In the data rows, zero lies at 4.5, halfway between 4 and 5.
In the table below, every row is followed by its label. The labels come from one hidden rule.
array([6, 4, 7, 4, 5, 3, 5, 5, 4, 5, 4, 5, 4, 4, 5, 4, 5, 5, 4, 3, 4, 4, 4, 4, 6, 5, 6, 3, 2, 7, 6, 5, 5, 5, 3, 5, 4, 3, 5, 3, 5, 4, 4, 5, 4, 4]) d
array([6, 5, 7, 4, 8, 7, 3, 5, 3, 3, 4, 5, 5, 4, 9, 4, 0, 2, 3, 3, 0, 1, 4, 3, 2, 6, 6, 2, 0, 5, 9, 4, 6, 2, 4, 4, 2, 2, 5, 9, 5, 4, 5, 9, 8, 3]) g
array([5, 4, 8, 5, 5, 7, 4, 5, 3, 4, 4, 5, 4, 5, 7, 6, 4, 5, 4, 3, 5, 3, 3, 4, 3, 4, 4, 6, 4, 5, 8, 2, 5, 2, 8, 5, 2, 3, 4, 6, 4, 7, 5, 5, 5, 4]) i
array([0, 3, 6, 6, 2, 3, 5, 4, 5, 3, 1, 4, 6, 3, 1, 2, 9, 5, 6, 6, 7, 7, 5, 5, 3, 5, 3, 7, 9, 2, 4, 6, 4, 6, 4, 3, 8, 6, 5, 3, 4, 6, 4, 3, 3, 7]) i
array([4, 7, 8, 3, 5, 4, 4, 5, 4, 6, 4, 5, 5, 4, 8, 3, 5, 4, 4, 5, 5, 5, 5, 4, 5, 4, 6, 6, 2, 7, 6, 5, 4, 3, 7, 5, 1, 3, 4, 6, 6, 5, 6, 5, 5, 3]) h
array([5, 4, 5, 4, 5, 4, 3, 5, 4, 5, 6, 5, 4, 4, 6, 5, 1, 5, 4, 4, 3, 4, 4, 4, 5, 5, 4, 4, 2, 7, 3, 5, 5, 5, 6, 6, 3, 5, 4, 4, 4, 7, 5, 3, 5, 4]) d
array([9, 5, 6, 5, 6, 8, 4, 4, 2, 5, 5, 6, 4, 6, 5, 7, 0, 5, 3, 3, 1, 3, 4, 2, 8, 5, 4, 0, 3, 4, 3, 3, 5, 5, 5, 6, 1, 4, 4, 9, 3, 4, 7, 7, 8, 5]) d
array([0, 4, 2, 6, 4, 3, 6, 5, 4, 4, 4, 4, 3, 4, 2, 4, 8, 6, 5, 7, 5, 4, 4, 5, 3, 3, 3, 5, 8, 3, 4, 5, 4, 6, 3, 3, 8, 5, 5, 0, 5, 7, 4, 3, 5, 5]) d
array([1, 4, 5, 6, 4, 5, 5, 4, 5, 5, 5, 4, 4, 5, 6, 3, 3, 5, 4, 3, 6, 5, 5, 5, 3, 4, 4, 5, 5, 5, 7, 5, 5, 4, 4, 4, 5, 6, 5, 4, 5, 6, 4, 5, 4, 5]) f
array([0, 2, 7, 3, 6, 7, 6, 5, 4, 0, 3, 3, 6, 4, 4, 2, 9, 4, 6, 5, 7, 3, 4, 6, 4, 3, 5, 9, 4, 6, 5, 6, 4, 3, 7, 4, 9, 5, 6, 0, 5, 9, 2, 3, 4, 3]) h
array([6, 7, 1, 3, 5, 4, 3, 4, 5, 3, 4, 5, 1, 6, 0, 4, 6, 4, 4, 3, 3, 6, 4, 4, 4, 6, 4, 1, 4, 6, 7, 5, 5, 5, 4, 5, 0, 4, 5, 9, 5, 4, 5, 4, 7, 4]) e
array([8, 1, 6, 2, 8, 5, 3, 5, 4, 4, 5, 5, 6, 4, 9, 5, 5, 4, 4, 6, 0, 5, 5, 4, 3, 4, 6, 3, 0, 8, 7, 2, 5, 4, 5, 5, 5, 4, 6, 6, 6, 6, 5, 8, 5, 4]) g
array([7, 2, 4, 5, 5, 6, 4, 4, 5, 4, 5, 4, 5, 6, 6, 5, 5, 4, 5, 4, 1, 3, 4, 4, 5, 4, 6, 5, 2, 3, 7, 5, 5, 5, 6, 5, 1, 3, 4, 2, 6, 5, 4, 9, 5, 5]) h
array([9, 7, 8, 4, 7, 7, 2, 4, 3, 3, 6, 5, 2, 6, 9, 8, 2, 4, 2, 2, 4, 3, 4, 3, 7, 6, 6, 0, 2, 5, 4, 0, 6, 4, 4, 6, 2, 4, 5, 9, 4, 3, 7, 8, 7, 4]) e
array([5, 0, 7, 2, 5, 6, 2, 6, 4, 0, 6, 4, 7, 4, 9, 3, 5, 3, 5, 4, 1, 1, 4, 4, 5, 4, 5, 5, 1, 9, 9, 5, 6, 4, 8, 4, 7, 3, 6, 8, 5, 6, 6, 6, 4, 3]) g
array([5, 5, 3, 2, 4, 5, 4, 5, 4, 3, 5, 5, 5, 4, 7, 5, 5, 4, 4, 6, 9, 4, 4, 5, 4, 5, 5, 7, 3, 4, 6, 3, 4, 3, 6, 4, 6, 4, 4, 0, 4, 3, 4, 3, 3, 4]) h
array([0, 6, 5, 3, 6, 6, 4, 6, 4, 3, 4, 5, 6, 5, 8, 5, 3, 5, 4, 5, 1, 3, 4, 4, 5, 6, 6, 5, 5, 8, 7, 4, 6, 3, 8, 4, 3, 4, 5, 5, 5, 5, 5, 6, 4, 4]) e
array([0, 6, 2, 6, 2, 3, 9, 4, 7, 7, 2, 4, 5, 5, 0, 6, 9, 5, 6, 6, 8, 6, 5, 5, 5, 3, 1, 6, 4, 4, 0, 7, 4, 6, 6, 4, 7, 5, 5, 0, 4, 7, 3, 0, 2, 5]) i
array([7, 6, 3, 5, 5, 5, 5, 4, 4, 5, 5, 6, 2, 6, 9, 7, 0, 5, 3, 2, 1, 6, 4, 3, 6, 6, 4, 3, 5, 6, 5, 3, 5, 5, 3, 5, 1, 5, 4, 6, 4, 4, 6, 3, 5, 6]) f
array([4, 9, 1, 5, 4, 5, 5, 3, 4, 7, 5, 5, 5, 5, 2, 6, 2, 5, 3, 5, 4, 6, 4, 5, 7, 6, 3, 4, 8, 3, 1, 3, 5, 7, 1, 6, 5, 5, 3, 7, 4, 3, 4, 5, 4, 6]) f
array([5, 4, 4, 4, 3, 3, 6, 3, 5, 5, 5, 4, 5, 4, 6, 4, 7, 4, 5, 5, 4, 6, 5, 5, 3, 4, 4, 7, 9, 5, 6, 7, 4, 6, 6, 5, 6, 6, 5, 0, 5, 8, 4, 4, 4, 5]) i
array([8, 4, 7, 5, 5, 6, 3, 5, 4, 5, 6, 4, 3, 5, 6, 6, 0, 4, 3, 4, 2, 4, 5, 4, 6, 6, 5, 4, 6, 7, 5, 2, 6, 4, 3, 7, 0, 4, 5, 7, 4, 4, 6, 9, 7, 3]) g
array([1, 4, 2, 5, 2, 4, 6, 4, 4, 5, 5, 4, 3, 4, 5, 4, 9, 6, 5, 6, 7, 6, 5, 5, 6, 5, 3, 4, 9, 3, 3, 6, 3, 6, 2, 3, 5, 5, 4, 2, 4, 4, 3, 2, 5, 5]) f
array([6, 2, 5, 4, 5, 3, 5, 4, 5, 6, 3, 4, 4, 4, 4, 4, 8, 6, 5, 6, 4, 6, 5, 5, 3, 3, 4, 3, 4, 2, 2, 4, 4, 5, 6, 4, 4, 5, 5, 3, 5, 7, 4, 5, 4, 5]) f
array([7, 4, 7, 3, 6, 5, 3, 5, 3, 4, 5, 4, 6, 5, 2, 3, 8, 4, 4, 6, 4, 4, 5, 4, 4, 5, 5, 5, 5, 6, 7, 5, 5, 1, 7, 5, 3, 5, 5, 4, 5, 2, 5, 3, 4, 4]) g
array([6, 5, 8, 3, 5, 4, 4, 5, 5, 2, 4, 4, 5, 5, 7, 5, 2, 5, 4, 4, 3, 4, 3, 4, 5, 4, 6, 4, 4, 5, 5, 5, 5, 2, 5, 5, 4, 4, 5, 3, 4, 4, 4, 3, 6, 6]) d
array([4, 6, 2, 5, 2, 2, 6, 4, 7, 7, 5, 4, 3, 5, 3, 4, 7, 6, 4, 6, 9, 6, 5, 5, 7, 4, 2, 3, 7, 3, 2, 6, 4, 6, 1, 4, 7, 5, 4, 5, 4, 5, 3, 3, 5, 7]) f
array([5, 3, 2, 5, 3, 3, 5, 4, 5, 5, 3, 4, 4, 4, 4, 3, 7, 5, 6, 4, 6, 7, 5, 5, 5, 3, 3, 6, 7, 2, 2, 4, 3, 6, 7, 4, 8, 5, 4, 4, 4, 3, 3, 1, 6, 6]) i
array([4, 5, 4, 4, 4, 5, 4, 5, 4, 6, 5, 5, 4, 5, 1, 3, 2, 5, 5, 5, 1, 4, 5, 4, 4, 5, 4, 4, 3, 4, 3, 3, 5, 5, 5, 4, 4, 4, 4, 4, 4, 4, 5, 2, 6, 5]) d
array([3, 4, 3, 4, 5, 4, 5, 5, 5, 3, 4, 4, 6, 4, 7, 4, 7, 5, 5, 4, 7, 5, 5, 5, 4, 3, 3, 6, 5, 5, 4, 6, 4, 5, 6, 3, 5, 4, 4, 4, 5, 6, 3, 6, 2, 3]) i
array([5, 3, 7, 4, 7, 5, 5, 5, 4, 5, 4, 5, 6, 4, 6, 6, 5, 4, 5, 4, 1, 3, 4, 4, 6, 5, 5, 6, 4, 4, 8, 6, 6, 3, 7, 3, 3, 4, 5, 4, 5, 5, 5, 7, 4, 3]) h
array([5, 6, 0, 6, 3, 3, 5, 3, 5, 5, 6, 5, 3, 6, 3, 6, 3, 5, 5, 4, 9, 6, 5, 4, 7, 5, 1, 5, 9, 0, 2, 5, 5, 7, 2, 5, 7, 4, 3, 8, 3, 4, 5, 1, 5, 7]) f
array([6, 9, 5, 6, 5, 7, 3, 3, 4, 7, 5, 5, 2, 5, 4, 7, 2, 4, 3, 3, 6, 5, 5, 5, 7, 4, 4, 0, 2, 1, 4, 3, 5, 5, 1, 7, 0, 3, 3, 7, 5, 0, 6, 2, 6, 6]) d
array([7, 6, 9, 3, 6, 5, 3, 5, 3, 5, 5, 5, 4, 4, 8, 5, 4, 4, 3, 3, 1, 3, 3, 4, 4, 4, 5, 3, 1, 8, 5, 3, 6, 2, 6, 5, 0, 3, 5, 5, 6, 4, 6, 6, 6, 3]) g
array([2, 1, 6, 4, 3, 4, 5, 4, 6, 4, 3, 4, 6, 4, 3, 2, 8, 5, 6, 7, 6, 7, 5, 6, 4, 5, 5, 9, 2, 5, 7, 6, 4, 5, 6, 3, 9, 5, 4, 3, 6, 4, 3, 2, 3, 4]) i
array([4, 7, 2, 6, 2, 1, 4, 4, 3, 7, 2, 4, 5, 5, 3, 4, 6, 5, 5, 5, 9, 5, 5, 5, 6, 4, 3, 2, 9, 1, 5, 5, 4, 6, 4, 5, 7, 6, 4, 4, 5, 4, 4, 1, 4, 4]) d
array([0, 0, 5, 4, 3, 3, 5, 7, 5, 0, 0, 2, 8, 2, 4, 0, 9, 3, 6, 9, 4, 4, 5, 6, 0, 2, 5, 9, 3, 5, 5, 7, 3, 3, 7, 2, 7, 5, 6, 1, 6, 9, 3, 3, 0, 5]) g
array([8, 4, 8, 4, 6, 4, 4, 5, 4, 7, 4, 4, 4, 4, 8, 3, 5, 4, 5, 4, 5, 3, 4, 4, 5, 5, 5, 4, 2, 8, 4, 4, 5, 4, 5, 4, 5, 4, 5, 4, 6, 4, 5, 5, 5, 4]) g
array([2, 0, 4, 2, 4, 5, 5, 5, 6, 2, 4, 4, 6, 4, 5, 3, 4, 4, 5, 4, 7, 4, 4, 4, 2, 3, 5, 8, 5, 5, 5, 5, 4, 6, 3, 4, 6, 5, 4, 1, 6, 6, 5, 2, 4, 4]) h
array([3, 0, 5, 2, 4, 6, 5, 6, 5, 4, 4, 4, 7, 4, 5, 0, 8, 4, 6, 6, 5, 3, 4, 6, 3, 3, 7, 7, 0, 9, 7, 7, 5, 3, 7, 4, 3, 4, 6, 5, 7, 9, 3, 6, 2, 4]) g
array([7, 7, 0, 7, 2, 4, 5, 4, 5, 8, 6, 4, 2, 5, 1, 7, 4, 5, 4, 4, 6, 7, 6, 4, 9, 6, 4, 1, 6, 1, 1, 2, 4, 8, 0, 5, 2, 5, 3, 3, 3, 4, 4, 3, 6, 7]) d
array([5, 7, 1, 7, 4, 4, 6, 3, 6, 7, 6, 5, 3, 5, 0, 4, 7, 7, 4, 4, 6, 6, 5, 5, 7, 5, 1, 2, 9, 2, 4, 3, 4, 7, 3, 4, 7, 5, 3, 2, 3, 3, 4, 4, 4, 7]) f
array([1, 3, 6, 4, 5, 3, 5, 5, 6, 1, 4, 4, 6, 3, 6, 3, 4, 5, 5, 6, 5, 4, 5, 5, 4, 3, 6, 5, 5, 5, 4, 7, 4, 2, 6, 4, 6, 4, 5, 1, 5, 5, 3, 4, 3, 5]) d
array([7, 3, 7, 3, 5, 6, 3, 5, 5, 4, 5, 5, 4, 5, 9, 5, 2, 4, 4, 5, 5, 3, 4, 4, 4, 5, 6, 2, 2, 8, 5, 4, 5, 2, 4, 6, 4, 3, 5, 9, 4, 4, 5, 6, 7, 4]) e
array([5, 8, 2, 6, 4, 5, 4, 4, 6, 5, 5, 6, 4, 5, 2, 5, 4, 5, 5, 5, 2, 5, 5, 5, 5, 4, 3, 4, 6, 3, 3, 6, 4, 6, 3, 3, 8, 5, 4, 3, 4, 4, 3, 0, 4, 6]) f
array([7, 6, 3, 5, 5, 4, 4, 4, 4, 8, 6, 5, 1, 5, 6, 7, 0, 4, 4, 4, 3, 6, 5, 4, 7, 6, 3, 1, 6, 3, 6, 2, 5, 4, 3, 6, 2, 5, 4, 8, 3, 4, 4, 4, 6, 6]) e
array([1, 3, 4, 4, 3, 2, 5, 5, 7, 5, 4, 5, 5, 4, 0, 3, 9, 4, 4, 4, 6, 6, 5, 5, 4, 3, 3, 6, 8, 6, 3, 6, 4, 7, 2, 3, 9, 5, 4, 0, 3, 6, 4, 2, 4, 6]) h
array([2, 4, 3, 3, 5, 5, 4, 5, 5, 5, 1, 4, 5, 4, 2, 2, 5, 5, 6, 5, 8, 2, 5, 5, 4, 5, 6, 6, 4, 4, 1, 5, 4, 6, 4, 5, 6, 5, 5, 4, 6, 7, 4, 5, 4, 4]) i
array([8, 9, 4, 6, 5, 6, 4, 4, 4, 8, 8, 5, 2, 5, 3, 8, 3, 5, 4, 3, 5, 5, 4, 4, 7, 6, 3, 2, 3, 1, 6, 2, 4, 6, 0, 5, 2, 4, 4, 8, 4, 3, 6, 4, 5, 6]) d
array([9, 9, 4, 4, 5, 6, 5, 5, 4, 6, 7, 5, 4, 5, 7, 7, 0, 4, 3, 2, 3, 7, 4, 4, 7, 5, 4, 1, 7, 1, 4, 3, 6, 6, 1, 5, 3, 5, 4, 9, 4, 2, 5, 6, 5, 5]) e
array([0, 2, 4, 6, 3, 1, 5, 4, 5, 5, 4, 5, 4, 4, 2, 1, 6, 4, 6, 6, 9, 4, 5, 4, 6, 5, 4, 6, 7, 2, 4, 5, 4, 5, 2, 3, 4, 5, 5, 3, 5, 6, 4, 2, 2, 4]) h
array([0, 5, 1, 5, 1, 1, 7, 4, 5, 6, 4, 3, 4, 5, 2, 5, 7, 6, 6, 5, 7, 6, 5, 5, 4, 3, 0, 5, 9, 4, 0, 6, 3, 7, 3, 5, 9, 6, 4, 7, 4, 2, 3, 4, 4, 6]) f
array([0, 5, 0, 8, 2, 1, 9, 4, 6, 6, 3, 3, 4, 4, 0, 3, 9, 6, 7, 8, 9, 7, 6, 5, 4, 4, 4, 8, 9, 1, 0, 7, 3, 7, 1, 3, 9, 7, 4, 0, 5, 5, 4, 0, 5, 6]) f
array([2, 0, 7, 2, 7, 4, 6, 8, 2, 0, 3, 4, 8, 2, 9, 1, 8, 4, 6, 9, 3, 0, 3, 6, 0, 1, 9, 9, 0, 9, 9, 7, 5, 1, 9, 2, 7, 3, 7, 3, 7, 8, 4, 6, 3, 1]) g
array([9, 7, 5, 4, 4, 6, 3, 4, 5, 8, 6, 6, 5, 5, 5, 9, 0, 4, 3, 3, 1, 4, 4, 5, 4, 6, 4, 5, 5, 4, 7, 2, 6, 3, 4, 5, 0, 4, 5, 9, 4, 1, 6, 6, 7, 4]) h
array([7, 3, 9, 2, 9, 7, 3, 4, 1, 5, 7, 4, 5, 4, 9, 3, 0, 4, 3, 3, 3, 2, 3, 4, 5, 5, 7, 2, 0, 7, 8, 4, 6, 4, 8, 5, 1, 4, 6, 7, 5, 2, 5, 8, 6, 4]) e
array([7, 7, 8, 6, 4, 6, 1, 4, 4, 5, 8, 5, 2, 6, 8, 5, 0, 5, 2, 2, 1, 3, 4, 3, 3, 7, 6, 0, 3, 6, 4, 3, 6, 2, 5, 5, 2, 4, 5, 9, 4, 3, 7, 7, 6, 4]) d
array([5, 2, 7, 3, 4, 4, 5, 5, 5, 2, 4, 5, 7, 4, 8, 4, 5, 4, 5, 6, 4, 3, 5, 5, 1, 5, 5, 7, 5, 6, 6, 6, 4, 5, 8, 5, 6, 5, 5, 1, 6, 7, 5, 5, 4, 3]) h
array([8, 8, 5, 4, 4, 6, 5, 5, 5, 5, 6, 5, 4, 5, 3, 6, 2, 4, 4, 3, 4, 5, 4, 5, 6, 5, 4, 3, 7, 4, 4, 4, 5, 5, 4, 5, 5, 5, 5, 7, 4, 4, 5, 7, 6, 5]) g
The hidden rule looks at only part of the columns. Which column or columns, counting from 0, in order?
7 17 27
Which label does each new row get?
array([9, 6, 4, 4, 6, 5, 3, 4, 3, 6, 7, 6, 2, 5, 4, 6, 0, 4, 4, 2, 4, 4, 3, 2, 5, 7, 4, 0, 1, 4, 3, 4, 5, 4, 2, 6, 2, 3, 5, 7, 3, 4, 6, 8, 7, 6]) e
array([7, 8, 4, 7, 4, 5, 4, 3, 5, 8, 4, 5, 3, 5, 0, 7, 1, 6, 5, 4, 3, 6, 4, 3, 9, 6, 4, 5, 6, 3, 2, 5, 5, 5, 3, 5, 6, 4, 4, 8, 3, 4, 4, 4, 5, 5]) f
array([6, 9, 3, 7, 3, 6, 5, 3, 6, 9, 6, 5, 2, 7, 1, 6, 3, 6, 4, 3, 7, 7, 4, 3, 9, 7, 2, 2, 9, 0, 2, 1, 4, 8, 0, 6, 4, 5, 2, 5, 2, 1, 5, 3, 7, 6]) f
array([5, 5, 4, 5, 6, 4, 5, 4, 4, 4, 4, 5, 4, 5, 5, 5, 4, 5, 5, 3, 0, 4, 4, 4, 7, 5, 6, 4, 8, 1, 2, 4, 5, 4, 3, 4, 3, 4, 5, 5, 5, 5, 4, 6, 5, 5]) f
array([8, 2, 9, 4, 8, 7, 3, 6, 2, 1, 5, 5, 5, 4, 9, 5, 3, 4, 3, 4, 2, 3, 3, 4, 4, 4, 5, 4, 0, 9, 7, 2, 6, 2, 9, 4, 0, 4, 5, 9, 6, 6, 7, 5, 4, 3]) g
array([3, 3, 5, 5, 5, 5, 3, 5, 5, 5, 6, 5, 5, 5, 9, 6, 5, 5, 4, 3, 7, 5, 4, 5, 4, 6, 7, 4, 2, 2, 3, 3, 5, 4, 6, 5, 0, 4, 5, 7, 4, 4, 5, 6, 5, 5]) d
array([5, 5, 5, 5, 4, 5, 6, 5, 5, 3, 5, 5, 5, 4, 4, 4, 5, 5, 5, 5, 7, 4, 5, 5, 3, 5, 4, 1, 4, 4, 4, 4, 4, 3, 9, 4, 7, 4, 5, 6, 5, 4, 5, 5, 3, 4]) d
array([6, 3, 5, 4, 5, 4, 5, 5, 3, 6, 5, 4, 3, 5, 4, 6, 4, 5, 3, 5, 6, 5, 5, 5, 5, 6, 6, 4, 8, 4, 4, 3, 5, 5, 3, 6, 5, 4, 5, 4, 4, 5, 5, 9, 5, 4]) d
array([1, 3, 1, 5, 4, 4, 6, 5, 7, 3, 3, 4, 6, 4, 2, 2, 9, 5, 6, 8, 9, 5, 5, 6, 3, 2, 3, 6, 6, 6, 3, 7, 2, 4, 3, 3, 7, 6, 6, 0, 5, 7, 4, 2, 2, 3]) i
array([4, 3, 0, 6, 3, 4, 5, 4, 5, 4, 4, 5, 4, 4, 4, 4, 8, 5, 6, 6, 8, 5, 5, 5, 3, 5, 3, 6, 9, 6, 2, 6, 4, 5, 3, 3, 7, 5, 3, 0, 5, 5, 4, 3, 3, 6]) i
array([7, 6, 6, 5, 4, 8, 4, 4, 3, 5, 5, 5, 2, 5, 7, 5, 1, 4, 4, 2, 0, 4, 4, 5, 5, 6, 5, 2, 6, 6, 6, 4, 5, 5, 3, 6, 3, 3, 5, 6, 4, 2, 5, 4, 6, 4]) e
array([3, 4, 1, 5, 2, 2, 6, 4, 6, 7, 4, 5, 5, 4, 0, 5, 7, 5, 5, 4, 9, 7, 5, 5, 5, 5, 4, 8, 6, 2, 1, 6, 4, 5, 3, 4, 9, 6, 3, 2, 4, 3, 4, 2, 4, 5]) i
array([9, 6, 7, 5, 5, 5, 1, 5, 2, 5, 6, 5, 3, 6, 9, 8, 1, 4, 4, 1, 1, 2, 3, 3, 5, 6, 6, 0, 3, 7, 8, 3, 6, 5, 6, 6, 2, 5, 4, 8, 5, 4, 6, 6, 5, 3]) e
array([9, 4, 1, 5, 3, 6, 4, 4, 5, 6, 5, 5, 5, 5, 3, 5, 1, 5, 5, 4, 4, 6, 5, 4, 4, 6, 4, 4, 5, 2, 2, 4, 5, 5, 5, 5, 2, 5, 6, 3, 4, 2, 5, 3, 4, 4]) f
array([0, 3, 7, 4, 3, 3, 5, 5, 5, 4, 4, 4, 5, 4, 6, 4, 6, 4, 5, 6, 4, 4, 5, 5, 5, 4, 5, 6, 6, 6, 6, 6, 4, 4, 8, 4, 6, 5, 5, 2, 4, 7, 4, 3, 3, 4]) h
array([0, 0, 6, 3, 5, 3, 5, 5, 5, 4, 3, 3, 9, 3, 9, 1, 9, 3, 5, 6, 9, 2, 4, 6, 0, 2, 8, 9, 2, 6, 5, 5, 3, 1, 9, 3, 4, 4, 7, 3, 6, 6, 3, 6, 4, 4]) h
array([4, 6, 0, 7, 3, 2, 7, 3, 7, 6, 4, 3, 5, 5, 0, 4, 7, 6, 5, 6, 6, 5, 6, 6, 5, 4, 1, 6, 9, 3, 0, 6, 3, 7, 3, 3, 6, 5, 2, 2, 4, 4, 4, 1, 4, 6]) f
array([5, 3, 6, 5, 5, 3, 4, 5, 3, 2, 3, 4, 5, 3, 4, 2, 4, 4, 5, 5, 6, 4, 4, 5, 2, 5, 3, 8, 5, 5, 4, 5, 5, 3, 5, 3, 2, 5, 5, 9, 5, 5, 4, 3, 4, 4]) h
array([4, 2, 1, 4, 4, 6, 6, 5, 7, 4, 2, 4, 5, 3, 5, 2, 8, 4, 5, 5, 5, 4, 5, 5, 4, 2, 6, 9, 2, 6, 6, 5, 4, 3, 6, 4, 8, 6, 5, 4, 5, 6, 4, 4, 2, 4]) h
array([9, 8, 4, 7, 4, 5, 3, 3, 6, 7, 5, 6, 2, 5, 0, 7, 3, 5, 4, 1, 5, 7, 4, 4, 9, 6, 1, 0, 9, 2, 2, 4, 5, 6, 2, 6, 1, 5, 3, 5, 5, 0, 5, 4, 7, 6]) d
array([1, 4, 7, 3, 6, 4, 3, 5, 4, 3, 5, 4, 6, 4, 5, 3, 4, 4, 5, 5, 5, 3, 5, 5, 1, 2, 6, 6, 0, 6, 6, 5, 4, 5, 8, 4, 1, 3, 5, 3, 4, 9, 4, 6, 4, 2]) h
array([0, 0, 3, 4, 6, 3, 7, 5, 5, 4, 2, 3, 7, 3, 0, 2, 9, 4, 5, 7, 8, 5, 6, 5, 2, 3, 4, 7, 8, 1, 5, 9, 4, 2, 4, 4, 8, 4, 4, 1, 6, 5, 3, 1, 1, 4]) h
array([0, 7, 2, 4, 3, 4, 6, 4, 6, 5, 4, 5, 6, 4, 4, 4, 6, 6, 5, 7, 6, 7, 5, 5, 5, 5, 4, 5, 9, 2, 1, 4, 4, 8, 2, 5, 7, 6, 3, 6, 4, 3, 5, 2, 4, 4]) f
array([4, 2, 5, 6, 4, 4, 4, 4, 5, 6, 4, 4, 3, 5, 3, 4, 6, 5, 5, 5, 6, 6, 5, 5, 2, 5, 3, 9, 3, 4, 2, 5, 3, 5, 5, 4, 8, 6, 4, 4, 5, 6, 3, 1, 3, 4]) i
array([6, 5, 3, 7, 5, 5, 5, 4, 6, 5, 5, 5, 3, 5, 5, 5, 1, 5, 4, 4, 7, 5, 6, 4, 6, 5, 1, 2, 8, 4, 2, 1, 5, 7, 3, 5, 4, 5, 3, 6, 4, 0, 5, 6, 6, 5]) d
array([6, 5, 3, 5, 3, 3, 2, 5, 3, 6, 3, 4, 6, 5, 8, 5, 4, 5, 3, 4, 5, 4, 4, 4, 5, 4, 5, 2, 4, 4, 8, 5, 5, 5, 6, 5, 4, 5, 5, 5, 5, 5, 4, 4, 5, 4]) d
array([7, 0, 4, 4, 5, 6, 4, 5, 3, 4, 5, 5, 7, 4, 7, 2, 4, 4, 3, 5, 3, 1, 3, 5, 2, 5, 7, 7, 0, 8, 8, 6, 5, 2, 9, 5, 1, 4, 6, 6, 5, 7, 4, 6, 6, 4]) h
array([3, 2, 3, 6, 5, 4, 3, 4, 4, 4, 5, 4, 3, 5, 6, 6, 3, 4, 5, 5, 4, 7, 5, 5, 6, 5, 5, 6, 4, 4, 1, 6, 5, 7, 5, 5, 5, 5, 4, 2, 3, 3, 5, 6, 5, 5]) h
array([8, 3, 5, 4, 4, 5, 4, 5, 5, 5, 4, 5, 1, 5, 3, 6, 0, 4, 4, 4, 5, 5, 4, 5, 5, 6, 5, 3, 9, 2, 4, 4, 5, 5, 5, 5, 2, 5, 3, 4, 3, 5, 5, 4, 5, 5]) g
